Rows swapped in pairs by one turn or mirror: which row each one swaps with
suri: [ -5   0   4  10 -11  -9  -6   2  13  -5   3 -12   1  -5  -3 -17  -4   8
 -11  12  17  -1  11  -8 -17   2]
Pag: [ -2   3  -6  20  -6   1  -4  -4   5  -4   4  -4   0 -13 -12 -19  -4   0
 -16  12   7   2  12   3 -19  11]
nafe: [ -7   8   1  12  -6 -13  -7  -4   4   5   4   0  -4   6 -11 -23 -23  20
 -13   8  -4  17   1  16 -20  18]
nug: [  3   9  24  -9  19  -9 -20 -12   2  10  -5   4  -7 -12  15 -15 -21   5
   1  10 -15   6  -4  -7  12   6]
rogin: [  9   1   5  -7  17   2 -15  -8  10  15   1  10 -14 -11  11 -20 -19  -6
  -3  -2 -16   3 -18   8  11  17]
zef: [ -2   9  17   0  -4 -13  -3 -14  -1 -16 -11  -3 -10 -12   1 -20 -16  31
  -3  17  -4   9   1   0  -3  10]
paza: [ -8  -1   7  -5 -23   7 -19   4  13   8  -7   2  -8   5  -1 -23 -14  15
   6  -9 -15  13   6  -6   2   3]
gebe: [  9  -1 -13 -10  18  -4 -22  -8  10  11   6  -1  -4 -21   6 -16 -10  -7
   4  -4   4  -3   8  -7  -4   5]
zet: [-16  11   7 -16  -7 -11 -18  12  10   2  -5  -7  -9  -4  10 -21  -8  -2
  -1 -10  -8   7  14  -4 -12  -1]
vovet: [ 16   5   5  -6   2  -7 -23  -7   6 -17   7  -9 -10 -18  11 -15 -13   5
  16  -6  13   6  -2   0  11   3]
bub: [  6  10   3  -3   8   2 -14  -4 -19  15   3   3 -16  -6  11 -24 -15 -17
  -7  -2   9  10  -1   0   9  17]
vupet: [ -6   4   1   9  -4   8  -8  -7  10 -12  -9   1 -12  -5 -12 -23 -27  12
 -23  12 -20   5  -6   7  -4  12]
bet: [  5  -3  17 -11   6  -2 -16  -3  19   8  -1   2 -14   1  16 -19 -22   6
   0  -1  -9   3 -22   0  16   9]
zis: [  3   5   9  22 -12   3 -20  -3   5 -18   5 -11   2  -9 -10 -13 -13   2
  -5  11   9   8  12  -5  -2  -1]
Sikek: [  9   5  -5  -5  11 -14 -25  -1   9  15  16  -1  -7  -1   8 -19 -22  -2
   8 -14   5  13  -5  14  -4  14]
sokov: [ -2   9   3  14 -10   8  -3  -6 -21   5  -2   3 -13  -1  -5 -26 -15  -3
 -18  11   6  14   4   0   0  18]

bet is swapped with suri
zet is swapped with paza
sokov is swapped with bub

Rows swapped in pairs by one turn or mirror: which row each one swaps with
lan: [  7 -14  -4  -4  -5 -11   7   9   5  -7  -5  -2 -14  -9  -1   9   9  10
 -15  -6  14  -2  -9   9 -16 -13  10  -5   4 -14   8   1 -18  -3 -13  24]
kul: [ 12 -10  18  11 -16   0 -10   5   4   8  -4 -10 -18   5  -3   8  -1  15
 -14  -1  13   2   7  22  -8  -4   1  13  15   4   4   1   9   6   6   2]
Moli: [  2 -13  -2  19   0   1  -6  -7  15   8 -12   6   5  22   1  -2 -11 -12
 -17   0 -12   8  27   4   1   1  14   3 -12  -8   3  -7 -12  -5  -8   7]
Tozar: [ -2   2   5  -6  -3 -19  16   0   1   4  10   1  -6  -5  -6  -7  -8   3
  -6 -18  -5   9   6   1  -5   2  -1   3   9  15 -10  -3  -4   4   7  21]
zove: [ -3  -7   2   9   8  -7   3   1  13  -7 -13  12   3  17 -10  -2  -4 -10
  -3 -25 -17   4  12   1  -1  15   4   9   7   2   1 -12  -1  -2  -3  20]
Pog: [  5  -8   5   6   2   2  -7   7  14   1 -28   7 -10  23   0  -7  -5  -5
 -21 -11 -16  20  27   7  -4   5   9  14  -2   5  -7  -2   3  -2  -2   3]
gos: [ -5  -7   1   7   5  -3   8  -3  12   5  -8   5  -4  15  -8   0  -5  -9
   1 -20 -20  -7  15   0  -5  12  -2   8   9   8   1 -25  -5  -2 -13   9]
Kipar: [  7  -1  13  -9  -5  -6   3  17  11 -10  -1 -17  -9  12  -7  15  -2  -3
 -16  -5   8  10 -15   2 -10 -14  13 -11 -10   0  22  -2 -12  -7 -12  24]
bego: [  3 -15   0  -1   6  -3  18   8   9   2   4   3  -4   8  -8   8   3   4
  -4 -22  -9  -9  -3  -1  -9  -5   4  17  16  -2 -12 -15 -19  -8   3  17]
zezav: [  9   0  17   8  -5  -2 -10  10   4   2 -16   3 -13  18 -11   2  -7   6
  -6 -16  -9   5   9  11   0  16 -11  12   7   9   4 -11   1  11  13   2]
Lizi: [ 19 -11 -15   5   2  12 -11   7  -1  -2  -1 -12  -9  15   2   7  -2  -2
 -14   4  -5   7   9   1  -3 -12   9  18  -9  -2 -15  12   1 -14  12  -6]
lored: [ 12 -14  13   3  -7   0  12  20  -2  10  -6   0 -24  -1  -3   3  10   3
 -21  -8   7 -14   3   2 -23  -8  10   2  12   7   8   3 -11   9  -1  -1]
kaba: [  7  -9   5   0 -10 -17  20  17 -15  -3   1   2 -10   1 -10  -8   4  -4
  -9   0  11   2  -5  -1 -22 -16   9   1  -1  13   2  -1 -19   2  -2  -2]
sipa: [  3   1  12  -5   0   5  -7  10  13  -6  -5 -23  -9  24  -7  10 -11 -12
 -11   2 -15  14  -1  -1  -3  -9   8  -5 -19   5  15 -18  -4  -5 -19   8]
Bamim: [ 12 -11   6 -10   2   3  -7   8   0  -3  -3 -20  -4  14  -9   6  -3 -11
  -3  12 -12   6   9   4 -11  -6 -13 -19  -8  10   1 -12  -9 -10 -24  -1]
Tutut: [ 18  -5  -9   8 -10  -1  -5   9  -7  -6  -6  -6 -15  -1   2   5   4  -2
 -15   2  19   6   3   7 -17 -11  12   2  -3   6   5  24  10  -8   3  -1]
Beva: [  4  -9  -5 -12  -3   0  10  15  11 -23  -9  -3  -3   5  -4  17   3   2
  -8  -1  -8  11  -2   2  -6  -5   7 -10   7  -3   8  -3 -26  -7 -18  26]
durut: [  6  -9   6   6  -4  -8  -9   6  10   0   0   8   4   9  -5 -11  -8  -1
 -14 -12  11  26   6   7  -8  -5   7  18 -18   4   2  -9  -4  -8  19   2]
lodod: [  6 -14  13  11  -6   0  -3   6   9  17  17   1  -2   2 -10  -2  -5  -5
 -15  -9  11 -10   2   0 -15  -6   6  10 -11   2   9 -22 -15  -2  12  -6]
pevad: [  8  -2  -6   9  -7   3 -10  -7   5  19  13 -12 -12  -2   4   5 -13  -4
 -21   4  -3  -3  21   1   3  -1   6  -4  -9   2  -5  10   5   1   8   4]
Fupop: [  5  -9  -6 -11   0  -2  -7  25   3   4 -18 -12 -10  10 -18   1   4 -11
 -10   6  -5  18  11  -5   0  -2  -6  18 -15  22 -10   8   3  -1   1  11]
ruka: [ 17 -11   2  -7   1  -9  -5   9   8 -11  -9  -2   2  10  -6  14   2  -1
  -7  -4   9  11   2   9  -9  -3  -8 -23  -2  -5  10   5 -19 -13 -12  29]
Lagis: [  1 -22   3  -2  -1  -1   2  17  20  22  -7  -9  -7   2 -15  19   8  -4
 -15  -1   6 -14  13   0  -1  -3   0  11   6   3   3   1 -12   1  -9  31]
zeda: [ 15 -14   0   9  -9   3  -4   8 -11   1   5 -14 -16  -3  -4   4   6  -6
 -15   8  13  -6   4   1 -19 -13  14   6   2   8   4  14  11  -3  -2  -8]
Ravu: [  6  -8  -8 -10  -5  16  -4  11   3 -16  -5 -19 -10   7  -2  14  -1  -6
 -12  18 -18   8   9  -2  -3  -7   8  -8  -6   2   3  -4 -16  -6 -22  -1]
Magok: [  5  -5  -8   0   4   7 -11   4   4  -8 -16 -12 -12  14  -3  -4  -4  -8
  -8   5 -27  10   9  -2   0   1  -2   3 -21   0  -5 -18  -5   0 -14  -6]

lodod is swapped with durut
Fupop is swapped with Lagis
lored is swapped with Pog
sipa is swapped with Kipar

